X: rows in 3 groups, each row roughly a mix of its group's directions:
X (110 x 10):
[[ 11   6  18  12   3  21  27 -22 -32  20]
 [ -1   3  -8  15  21  -2 -28   4  45  14]
 [  2   6  14  20 -12  15  -3 -21 -47   7]
 [ -7 -18  28  29   0 -25  -9  -9  19  23]
 [ 13   0   1 -18   6  30  13 -17  22 -37]
 [-22  21  -5  39   7  10   1   1   6  33]
 [ 30 -11  21 -14 -15  -4  -8 -28 -30  -7]
 [ -8  -9  16  22  -1 -48 -17   8   8  12]
 [ 22   8   4  -5 -13 -15  -5   2 -52   5]
 [ 10  -9  -2 -29   0 -12  24  18 -36 -19]
 [ 12 -15  30 -15   6 -12  18  -3 -42  -1]
 [  1   5  -3 -48  18  -7  -2  27   3 -15]
 [ 16  -2  32 -13  41   8   7  -5 -13  15]
 [  0 -17  31  16   0 -38   0   2 -21  17]
 [ -8   2  -1  -6 -36 -18 -38  16 -18   5]
 [ 21  25  31 -18   9   2  -7  -6 -35   3]
 [  2  18  10  13   7  35  11 -38 -17   4]
 [-14  -4  22   8  16  24  26 -24 -25  17]
 [ -2   9 -23  -5  -6   0 -17   8  49 -19]
 [-15  -6 -23 -31   1  16  35   8  10 -19]
 [ 28   6  12 -29   9   6  24 -11 -10 -31]
 [ 22   4  24 -18   4 -16 -23 -18  13 -32]
 [  9   0  23  38  -1  -2 -16   2 -29  24]
 [ -1 -16   7  15 -16  21  -7 -30 -16  36]
 [ -7 -17  38  -7   1   7 -16  -3  27 -29]
 [ -5 -18  17   1  12 -16  -4   9 -46  22]
 [ 25  11  30 -25  -3  -2  11 -18 -16 -26]
 [-11  -4 -22 -23   7   8  15  -5  39 -26]
 [ 18  13  29  25  16   9   3 -31   4  22]
 [-26  -2 -34 -26   7   5  18  11  24  -9]
 [-12  24 -21  29  -7 -19 -15  -2  -7  32]
 [  0 -12   5 -35   7  11  37   2 -22 -18]
 [  4 -10  24  14  -5   9  18 -18 -35  29]
 [ 25 -12  32   8  -8  -7 -10 -22 -34   2]
 [-23  13   4 -22   5 -21  31  22  -3 -25]
 [ 14 -20  -9 -40  -7 -19  -4   2   4 -32]
 [-23   6 -37  14 -12  -5 -15  18  28  11]
 [-20  -3 -33   4  10  -9  -4 -10  43   7]
 [ 19   2   9  16   9  38  -3 -34  11  14]
 [ 24  -8  19   4  -9 -38 -14  -8 -31   1]
 [-30  16 -30   2   4  26  11  11  27   5]
 [ 11  -1  17 -30  -3 -13  -9  12   8 -44]
 [ 29   4   6 -28   0 -17  12   4 -28 -29]
 [ 17  -8  27  -3   1   3  11 -16 -47   7]
 [-15   4 -29  24   0  -3  -1  29 -11  34]
 [ 15   1  11 -38  -3  -1  10  -5   2 -42]
 [-31 -15 -20   0  12  13  35  -2  17  18]
 [-37  -4   2  10   6 -27  29  18 -13  10]
 [ 15  -3 -13 -13  20  28  43   8  -9  -2]
 [ 10 -17 -12 -18  -3  31  35 -23   5 -12]
 [ 22  -7  17  -6  -8 -26   0   0 -46   0]
 [ -1 -21  14   8   3 -46 -12   8  26  -8]
 [ 33  -2  24 -23   5   2  10 -13 -13 -33]
 [  6 -13  24   4   2  37  27 -15 -21  13]
 [ 14  20 -18 -10 -11 -19 -34  30   0 -15]
 [ -4  -4  36  25  13  -7 -29 -13  21  11]
 [ 18   4  26 -18  -7  -6   0   6 -47  -9]
 [ 19 -12  22 -25  -1  18  27 -20 -21 -15]
 [  1  18 -14 -20 -21   7  11  41 -23   4]
 [-21  -5 -23  23  -9   9  -3   9  -7  43]
 [ 30  -9  23  -8  -8  -3   2 -10 -45   2]
 [  1  11 -16  -7  15  35  14  -3  40  -8]
 [  2 -21  15 -32   9  12  28   2   7 -31]
 [ 31 -16  40  -3   3   2 -14 -18 -19  -5]
 [ 15  20 -31   8  14 -28  20 -11 -20  14]
 [ 24   6  23 -15  14  22  25 -24  13 -19]
 [-13  -2 -10 -24   8  34  28  13  23 -13]
 [  6  32  -5 -36  -8  13  15  -8  10 -28]
 [-39   6 -11  13   4  -5  24  22  -7  26]
 [ 20   6  23 -26   9   3   8  -1   7 -43]
 [ 24  -5  -6 -27  18 -14  13  14   6 -38]
 [-20  -1 -31   1 -11   5  -8  42 -13  15]
 [  6   7 -15 -12   2  10  -6   3  50 -25]
 [ 35   0  11  -2 -18   0  -8 -16 -41   7]
 [-18  19 -33 -15   6  18  -1  24  24 -16]
 [-20   7 -19   1   9  13  -7   7  50 -11]
 [ 14  -9  33  27  15 -13 -10 -27  -6  18]
 [-22 -17 -21  -7  -9 -34 -21  22  16  -3]
 [  0  -6 -13   0   1 -10 -15  -2  53 -19]
 [-16   6 -10   3 -12 -45 -24  24  -4  -3]
 [-15  -9 -13 -20   8  24  46   3  -8  -6]
 [  7   3 -23 -38  -5  -3  19  27 -12 -21]
 [-12  13   2  20  -5 -41 -15  16 -22  20]
 [-28  11 -14  24  -7   6 -25  14  25  22]
 [ -3   8  -6  11   8 -25 -30 -14  38 -16]
 [ -6   0 -27 -16   2  -8  -4  16  40 -28]
 [  5 -16  -5   3  19 -50  -4 -11  13 -16]
 [ 11 -17  19 -37  10 -12  17  -7  -6 -31]
 [ -8 -15 -15 -15  23  16  23   2  38 -15]
 [ 11 -17  14 -13   9 -35 -27   5  22 -19]
 [ 15 -22  35   2   1 -17  12 -14 -35  -2]
 [-24  -9   0  21   0 -43  19  -3  -6  19]
 [-10   1   6  34 -15  -5 -23   1 -21  35]
 [ -9  34 -12  22  -6  27  -3  20  -6  26]
 [ -6  -5 -10  28 -28  -5   2   4  17  40]
 [-37  16 -20  15  -2   0  13  24   0  27]
 [  8  -3  -8 -41   1  10  28  18  -6 -27]
 [ 21  20  23  23  -2 -17 -33  -4   0  20]
 [ 19 -14  25  -3  -2  23  18 -24 -32  10]
 [ 24 -14  34  16  12  18   8 -28 -13  -6]
 [ 17   0 -13 -27 -10  32  23   9 -28  -7]
 [-17 -15 -23 -20  -1 -29   0  20  31 -11]
 [-19  -5 -31 -27  -1  18  26  15  12 -16]
 [ -4  -4   6 -15 -14   3  37  -6 -42  -5]
 [ 19  11 -31 -14 -19  32  15 -15 -16  -1]
 [-37  10 -13  18   3  -7   0  26  24  21]
 [ -2  16  -2  -6 -24 -22 -24  24 -34   5]
 [-21   0 -16   3   5  -9  -8  19  49  -9]
 [ 11   2   2 -30  -6 -24 -17  40  -6 -11]
 [  6   7  10  45  -5  11   2 -25   5  26]]

one row of each group, then the others: which group is each in?
[ 10  -3  32  22 -10 -16 -26  10 -14  28] : <66>
[ 10  -3   8  30  -3   4 -50  -9   0  -6] : <96>
[ -9  -7 -15 -20  16  -5   8   6  43 -27] : <67>

[-15   2 -32  19  -6  36  13   2  24   6] : <96>
[ 20  14 -19  -5 -25 -12 -38  15 -18   4] : <67>
[ 28 -18  39   7  -1 -13 -16 -22 -13   1] : <66>
[  6   4  25  22 -16 -19 -30   4 -30   9] : <67>
[ 25  18  24  22 -15  20 -12 -21 -22  -5] : <96>
[-25 -11 -17  27  -7   3 -23   5  17  33] : <67>
[ 15 -21  -2   7   3 -28  -1 -43 -13  15] : <67>
[-34   8 -30  12  10  -2  11  13  27  17] : <67>
[ -1  -5 -13 -20  -3  -5 -27  10  39 -27] : <67>
